(in the rows, 128 means zero)
The rows below come in pairs that one turn or mirror swaps. Which row does each named row swap with?
The rows were stretched afterwards, more along some directions than others.
Q_744: [ 78 134  91 111 198 151 121 110  78 172 115 125 135 154 145 172]
Q_739: [114 132 121 110 141 115 120 133 112 134 122 118 139 126 157 113]
Q_610: [132 122 139 116 102 128 133 133 136 122 127 111 135 108 107 120]
Q_221: [116 112 106 121 170 130 127 114  92 135 131 150 128 127 142 125]
Q_685: [108 131 127 127 140 113 117 120 127 117 121 129 135 140 116 115]
Q_707: [106 121 101 108 187 120 129 111 111 162 120 151 134 115 160 129]
Q_944: [143 159 139 128 114 115 131 122 118 129 146 128 133 121 104 132]
Q_105: [137 147 139 121 120 115 129 135 112 128 149 138 135 110 114 135]
Q_548: [110 124 138 127 118 125 137 129 124 133 128 115 132 119 102 126]
Q_5: [103 132 100  85 158 151 132 121 108 149 112 112 138 127 146 160]
Q_564: [ 92 137  90 100 178 155 127 126  98 167 120 126 130 146 149 167]
Q_466: [111 132  95 128 156 131 121 108  80 145 139 119 132 151 131 159]
Q_264: [119 135 111  95 158 118 118 125 128 144 112 123 123 121 145 118]
Q_351: [121 131 143 128 100 133 125 130 136 124 136 125 126 120 101 116]
Q_148: [103 123 118 133 186 114 128 115 111 141 127 144 140 137 138 130]
Q_260: [ 98 136 104  99 173 136 119 125  95 170 111 128 126 138 145 175]
Q_985: [ 94 141 123 112 154 126 125 139  90 152 114 117 145 143 148 164]
Q_505: [ 91 145 108 102 180 139 120 117  96 173 116 129 141 142 150 171]
Q_903: [103 133 107  97 163 132 105 123 120 146 122 132 137 127 143 115]
Q_15: [148 156 141 116 106 111 128 119 115 113 149 130 135 110 113 123]
Q_959: [117 136 146 116  98 130 136 131 134 128 128 119 133 116  95 116]
Q_160: [ 91 145 109 114 157 131 120 116  90 170 115 117 134 136 134 165]
Q_63: [120 138 139  93 144 122 117 133 131 121 126 118 132 119 154 115]
Q_893: [107 128 100 107 177 132 114 100 109 146 113 131 133 133 151 119]
Q_267: [112 156 125 106 135 112 117 125 129 133 120 117 132 120 129 102]
Q_897: [ 94 132  90 105 189 139 117 112  87 182 112 122 144 142 143 173]
Q_671: [145 157 138 119 113 111 135 117 112 133 148 136 135 111 110 122]
Q_343: [108 139 141 141 142 116 124 129 112 131 143 145 123 141 129 120]
Q_865: [114 116  99 109 149 160 120 108  91 132 135 115 136 142 147 157]
Q_588: [100 123 113 110 185 132 127 119  83 173 123 122 134 135 164 178]
Q_315: [ 92 126  88 113 194 139 120 107  81 184 122 116 135 136 155 177]
Q_388: [152 147 137 118 107 119 136 113 117 129 143 126 142 112 113 137]
Q_700: [111 141 139 128 127 122 139 126 124 127 136 155 123 127 122 112]
Q_30: [106 132 107 100 165 131 116 115 122 154 123 126 133 126 155 115]
Q_249: [114 124 104 107 172 129 121 109 126 155 109 147 132 125 156 126]
Q_696: [132 145 134 123 115 132 131 116 110 122 128 104 132 142 125 145]
Q_354: [106 144 128  97 151 124 106 126 136 126 119 124 135 119 141 115]
Q_657: [113 118 107 110 157 144 138 116  94 133 109 113 137 137 125 156]
Q_47: [136 144 120 117 119 131 151 107 112 134 124 114 130 129 122 139]
Q_912: [115 132 146 124 110 126 133 139 137 125 146 134 132 117 104 108]

Q_657 pairs with Q_221
Q_148 pairs with Q_865
Q_47 pairs with Q_700
Q_63 pairs with Q_588

The rows below come in pairs that one turn or mirror swaps. Which row does each named row swap with?
The rows were stretched afterwards, more along some directions than others.
Q_946: [160 182 157 138 159 106 111  85 130 143 142 155 103 155 117 149  72 145
 143 172  69 135 164]
Q_481: [162 171 150 180 152 100 142  93 152 141 133 181  95 127 125 160  83 117
  83 135  82 147 149]
Q_258: [159 124 134 152 122 133 131 125 139 139 138 150 119 135 101 146 142 153
 113 145 143 108 140]
Q_837: [145 175 128 135 140 147  69  90 117 145 129 160 116 166 118 166 105 136
 163 122 125  97 130]
Q_491: [127 143 137 145 154 111 110 123 145 142 120 122 103 150 122 137 133 158
 121 125 118 108 135]
Q_194: [145 175 149 136 148 114 100  94 122 145 149 158 112 166 122 130  73 141
 148 167  98 134 166]
Q_409: [136 143 132 158 132 133  97 107 115 136 141 183 132 143 128 137  95 148
  94 126 109 121 133]
Q_359: [165 162 153 158 117 105 116 108 139 129 141 155 143 119  92 131  95 119
  96 153  88 130 167]
Q_433: [163 159 154 140 104 104 130 116 145 122 160 165 154 113  91 137  98 122
 115 170  99 129 167]
Q_698: [154 150 110 125 110 135 143 100 100 141 140 184 120 105 129 140 104 120
  80 110 139 137 147]
Q_362: [157 152 158 165 150  91 113 104 151 140 134 163 118 153 139 132  73 128
  94 151  74 146 156]
Q_214: [136 175 144 146 138 154 101 119 118 126 134 153 120 141 101 157 134 160
 159 135 144  78 148]
Q_537: [142 130 119 155 113 109 144 111 134 152 143 164 108 116 115 118 104 119
  76 126 110 137 135]
Q_634: [158 160 155 134 118 119 123 109 134 121 151 157 143 130  95 128 106 133
 121 178  99 120 167]
Q_691: [130 168 129 131 144 156  91 110 104 128 139 143 129 161 117 150 132 166
 171 132 157  80 131]
Q_632: [123 175 142 118 157 133  29  85 135 145 140 167 123 177 150 145  71 152
 165 123 131  96 132]
Q_645: [162 143 142 138 103 106 132 122 137 122 151 158 153 118  96 123 106 125
 113 174 108 137 153]
Q_587: [166 185 153 139 150 118 136  92 116 137 147 154 116 155 110 146  88 124
 152 162  87 125 176]
Q_290: [157 127 161 149 121  97 127 123 150 125 156 125 150 147 103 136 123 151
 155 191  81 113 162]
Q_922: [161 156 126 136 109 122 137  95 117 151 137 195 113 106 124 150  93 124
  91 123 120 149 147]
Q_600: [139 147 161 152 161  86  96 100 161 133 131 152 114 154 136 122 106 163
 100 152 103 127 147]
Q_448: [129 153 141 153 153 140  86  99 125 131 155 177 111 139 110  96 103 171
 120 143 142 116 165]
Q_180: [153 157 122 127 124 113 121  91 128 146 154 188 118 111 152 137  79 130
 105 121 135 139 143]
Q_413: [148 157 139 185 155 117 132 105 133 156  99 168  90 127 113 156 111 155
 101 134  99 129 127]
Q_438: [141 145 155 131 157 117  88 103 137 130 151 157 110 145 142 142  95 150
 134 133  82 114 155]
Q_937: [158 135 151 141 128  96 127 113 151 127 153 139 155 156 126 135 111 150
 167 175  92 109 145]
Q_124: [139 130 135 137 134  97  74 106 150 135 144 160 143 153 151 111  80 126
 125 135 111 138 130]
Q_983: [130 150 146 154 153  97  93 105 133 137 122 156 110 138 128 147 122 158
 103 129 118 116 133]
Q_36: [166 172 148 155 132 110 110 102 150 126 130 166 137 142 108 138 105 128
 118 150  87 123 165]
Q_400: [114 139 128 122 133 131  99 121 127 140 142 132 121 156 139 128 115 155
 126 115 134 108 140]
Q_751: [160 153 140 172 149 105 139  99 146 134 133 176 111 134 128 151 104 117
  94 127  96 144 145]
Q_202: [138 142 154 144 146 120 112 113 114 124 136 141 127 130 124 126 107 139
 155 149 121 108 164]
Q_318: [134 137 138 143 135 122  81 105 130 133 156 168 154 148 137 131  85 152
 119 139 102 121 136]
Q_313: [127 132 141 143 128 130 117 122 113 128 127 157 110 141 126 137 126 140
 147 121 145 106 144]
Q_247: [126 158 175 139 174 105  82  78 146 132 139 171 118 150 136 123  78 162
  99 149  84 122 164]
Q_208: [150 117 104 156  91 110 165 136 127 152 144 153 128 119 101 131 111 112
  83 130 125 145 138]
Q_711: [122 151 143 146 138 130 122 116 112 129 134 144 117 141 138 148 111 130
 135 114 121 115 157]
Q_869: [136 160 160 143 170 117  61 101 139 134 139 163  95 142 143 145  90 161
 137 134  81 114 144]
Q_363: [137 149 148 158 148  88  90 108 166 138 128 174 106 144 144 130  87 142
  99 142  71 155 133]
Q_13: [159 129 152 149 119 103 120 119 142 131 154 120 146 142 105 128 130 154
 170 182  93 114 140]
Q_575: [138 161 127 141 134 144  94 119 120 129 138 143 138 151 101 144 140 168
 171 146 155  88 131]
Q_653: [133 148 125 131 131 148  71 111 116 141 159 171 120 132 118 101 111 160
 146 128 160 120 146]
Q_319: [143 157 131 136 138 142  95 122 120 128 140 148 132 144 113 150 139 169
 169 140 161  82 129]
Q_687: [116 141 131 123 135 125  95 114 113 125 125 136 146 150 143 131 115 142
 181 126 151 107 128]
Q_902: [119 155 154 143 154 132  95 108 118 122 124 152 133 154 129 131 125 164
 172 130 141  95 156]
Q_299: [181 170 145 181 126 112 148 106 129 141 128 163 125 120  89 146  96 113
  82 150  77 133 173]
Q_229: [145 150 128 144 140 136  98  98 120 137 156 174 100 128 122 105 112 172
 122 139 142 124 154]
Q_189: [154 145 117 140 103 107 147 111 129 143 145 173 122 109 140 143 115 136
  95 104 136 147 132]
Q_327: [146 135 107 133  97 111 126 122 129 150 148 188 117 103 143 145  91 118
  88 105 131 157 132]
Q_669: [135 167 132 169 166 136 102  96 117 150 120 162  77 157 129 168 113 149
 104 110 100 123 129]
Q_835: [136 188 133 139 149 143  74  93 124 143 123 170 108 162 129 164  95 144
 149 115 134  86 132]
Q_429: [163 141 149 151 128 109 147 111 119 126 160 134 139 155 101 157 119 148
 155 168  86 106 152]
Q_728: [134 155 125 147 136 141  81 108 111 145 156 171 112 138 117 100 103 169
 122 137 146 127 157]
Q_810: [163 150 159 140 112 108 138 111 135 118 157 153 153 119 102 127 102 122
 125 179 103 123 162]
Q_907: [132 154 142 175 134 106 118 106 144 144 100 175  87 112 145 132 114 146
  86 123 111 132 118]
Q_475: [146 150 102 118 119 133 122 102 114 139 149 174 121 117 142 136 106 140
 121 104 143 141 130]
Q_995: [140 158 144 134 164 124  68  98 132 141 126 159  93 152 158 162  98 149
 154 121  87 120 122]
Q_450: [132 147 141 125 143 136 125 102 103 118 139 150 123 150 122 135 104 122
 155 135 123 115 162]
Q_246: [143 126 139 149 120 121 116 131 168 128 136 166 113 132 119 129 133 167
 106 140 150 122 130]
Q_604: [160 169 116 153 152 138 115  94 105 158 116 151  92 160 142 177 103 127
 118 104 109 117 120]
Q_675: [158 143 138 150 137 124 127 120 156 132 140 167 110 149 106 140 142 164
 120 156 140 101 149]
Q_792: [156 161 149 164 152 120 128 114 142 143 108 151 112 159 119 186  99 134
 107 147  87 127 135]
Q_840: [143 142 127 173 139 117 112 105 124 157 118 163  88 135 129 135 112 155
 111 131 116 122 114]
Q_72: [142 163 150 157 151 110 105 111 146 140 107 147 119 166 132 180 100 146
 116 136  97 131 118]
Q_864: [153 134 128 155 121 125 127 126 158 140 141 165 116 138 113 145 138 165
 118 149 141 109 138]
Q_542: [151 164 158 138 156 102 110  90 135 130 148 152 112 162 120 128  87 148
 163 177  95 126 166]
Q_39: [141 152 122 153 151 131  72  98 118 162 136 165  99 162 150 153  87 151
 126 109 123 123 114]
Q_708: [161 148 134 173 134 108 154 109 152 146 131 167 102 128 124 162 100 117
 100 125 103 144 134]

Q_837 pairs with Q_36
Q_922 pairs with Q_902
Q_299 pairs with Q_632
Q_433 pairs with Q_214
Q_907 pairs with Q_983
Q_319 pairs with Q_810
Q_792 pairs with Q_318
Q_634 pairs with Q_575

